In the data rows, 50 means zero.
Planes, each given by two rows, then its number:
[31 42 41 92 45 47 93 23 42 29 37 31 50 44 63 86]
[11 38 94 45  8 73 44 39 50 83 38 46 47 38 44 51]
0
[33 27 41 28 76 47 35 94 42 89 34 47 60 28 22 39]
[48 33 59 37  0 61 27 53 59 63 43 27 55 76 27 78]
1
[12 59 68 26 52 53 41 67 40 54 61 50  0 60 66 67]
[32 43 38 51 18 99 46 49 50 50 38 85 65 41 49 90]
2
[39 99 40 94 85 37 35 50 44 31 34 40 53 35 47 63]
[56 37 55 57 59 59  9 28 80 84 16 64 71 68 46 77]
3
[46 46 41 92 42 51 90 38 22 26 40 47 31 61 46 93]
[46 38 58 48 26 30 23 35 44 17 44 37 99 46 47 72]
4
[49 59 59 45 43 38 35 98 31 69 91 21 18 43 50 35]
[36 48 35 36 99 31 25 53 37 79 29 69 45 60 35 33]
5
[37 64 44 37 48 31 94 41 42 26 99 44 31 61 46 60]
[51 36 97 24 50 43 69 98 49 78 52 39 35 47 44 28]
6
[47 42 72 62 60 53 52  3 36 15  2 57 68 64 62 49]
[92 41 32 34 35 48 44 61 97 29 34 60 39 87 56 39]
7
[47 55 45 71  8 83 44 29 60  3 55 58 70 70 64 65]
[62 28 21 27 49 60 35 39 46 33 40 99 41 10 42 35]
8
Each row below is a point in one of these planes. After each row, the number of its plane:
[57 33 32 33 71 44 45 51 45 57 47 81 40 18 37 40] 8
[84 51 50 61 71 20 56 46 56 46 50 24 67 50 44 13] 2
[54 48 46 53 42 59 56 23 67 34 37 59 69 55 49 58] 5
[75 54 10 74 88 28 70 53 52 12 56 46 49 53 54 59] 0
[66 58 53 15 51 51 13 70 60 62 60 63 53 52 32 33] 0
[38 65 62 73 17 64 50 39 63 24 65 28 68 87 64 68] 8
[60 51 61 55 11 60 67 54 56 36 71 30 48 40 56 55] 5
[49 37 38 78 35 45 74 37 30 26 42 39 49 57 39 86] 4
[46 67 69 76 36 54 59 53 45 43 57 16 65 87 68 68] 8
[16 40 81 39  9 70 38 40 47 83 45 53 46 32 52 49] 0
[47 57 18 71 51 63 37 11 57 35 37 63 64 50 53 70] 6
[36 49 71 35 35 60 30 58 57 70 45 48 53 53 39 44] 0
[85 41 31 36 38 44 44 70 90 43 50 54 34 69 46 45] 7
[62 43 52 49 55 53 42 24 62 23 11 55 55 77 65 41] 7
[17 39 79 55 19 70 58 33 51 67 41 45 46 47 45 54] 0
[57 11 55 13 18 59 72 59 46 57 80 57 43 53 56 32] 3
[60 25 60 41 45 60 21 32 71 84 28 67 70 62 49 54] 3
[46 66 42 52 98 45 68 48 42 45 52 71 50 27 65 28] 1
[57 53 31 63 49 60 23 26 54 42 25 66 65 46 51 62] 6
[67 52 58 58  5 69 75 43 66 23 62 41 56 49 61 68] 5
[60 34 31 34 61 50 37 49 47 49 48 85 43 28 40 35] 8
[59 39 27 39 49 67 44 38 50 36 39 84 49 27 51 45] 8
[45 42 50 46 34 33 28 46 53 28 54 35 85 41 48 62] 4
[49 45 38 57 22 78 53 45 55 49 40 75 74 38 48 73] 2
[47 61 42 51 74 73 85 64 52 75 51 62  0 49 52 29] 4
[58 39 87 33 45 48 62 91 58 77 48 44 40 45 44 32] 6
[26 51 70 61 72 53 58 20 19 42 38 40 68 30 50 62] 7
[22 51 62 33 44 59 45 56 45 48 54 53 20 50 63 59] 2
[60 39 63 57 53 64 21 62 59 73 14 51 61 46 54 43] 6
[76 39 27 40 39 43 42 75 81 47 48 51 34 73 48 42] 7
[51 51 37 82 49 56 84 47 26 39 42 51 18 57 41 85] 4
[45 44 34 61 26 91 50 44 54 48 39 78 75 38 43 79] 2
[59 22 57 41 45 50 33 45 67 79 37 63 67 62 50 55] 3
[34 51 37 43 92 34 34 47 44 71 25 69 55 59 36 42] 5
[56 34 43 33 82 24 46 59 44 80 38 70 38 19 40 23] 8
[70 76 60 70 32 50 64 11 58  9 68 53 44 62 74 57] 1
[50 37 57 45 33 33 24 37 46 33 47 40 99 48 45 65] 4
[49 36 63 41 14 55 32 53 53 58 45 36 62 69 32 73] 1
[41 66 59 65 28 57 59 51 50 44 64 24 59 77 64 66] 8
[73 45 33 69 34 77 55 42 60 51 34 64 99 35 37 57] 2
[46 77 42 70 69 43 49 52 42 38 40 36 52 43 50 49] 3
[78 43 43 67 52 45 60 40 57 50 38 46 89 38 40 31] 2
[49 47 51 38 32 42 86 62 33 33 75 42 38 48 51 28] 3
[51 41 83 34 45 54 50 79 50 63 48 42 44 52 47 40] 6
[49 47 34 57 28 86 56 46 48 48 40 72 77 43 41 70] 2
[42 59 54 35 52 37 80 52 49 38 89 40 34 56 46 49] 6
[47 37 53 38 19 58 33 56 57 63 50 36 54 61 33 63] 1
[19 55 60 35 40 77 40 57 38 60 51 69 12 55 65 78] 2
[56 38 30 46 38 63 43 38 52 31 46 77 50 33 47 37] 8
[50 52 34 71 66 63 93 56 36 54 50 53  0 57 45 57] 4
[27 45 45 86 43 48 87 28 40 29 31 41 57 45 55 77] 0
[42 58 62 68 29 57 51 46 54 34 56 37 57 69 64 65] 8
[42 65 72 61 62 31 64 66 56 69 58 11 50 72 54 50] 8
[59 44 34 67 49 51 22 32 59 46 24 56 64 46 51 59] 6
[51 45 64 47  0 55 37 42 52 51 49 34 51 66 35 75] 1
[57 41 49 33 84 29 53 58 41 78 41 56 37 25 34 38] 8
[63 41 48 63 52 64 16 51 51 61  7 58 73 44 54 53] 6
[64 35 76 46 52 61 29 72 52 79 13 44 55 42 50 37] 6
[91 44 34 69 60 29 61 36 59 46 48 41 93 49 40 29] 2
[57 36 44 30 84 28 48 59 39 82 44 62 28 19 38 34] 8
[51 47 45 52 21 75 36 31 53 17 47 75 57 50 59 56] 8
[63 52 33 75 49 72 14 33 51 48 10 54 77 43 55 56] 6
[45 67 61 66 38 64 51 41 54 41 53 32 63 75 62 66] 8
[56 49 57 57 20 70 67 40 66 28 50 44 61 42 56 61] 5
[52 53 51 20 69 58 33 68 69 80 56 59 36 39 54  5] 4
[17 57 60 32 48 63 44 63 40 46 54 59  6 62 59 68] 2
[46 42 60 43 32 41 18 38 54 32 45 40 95 41 43 57] 4
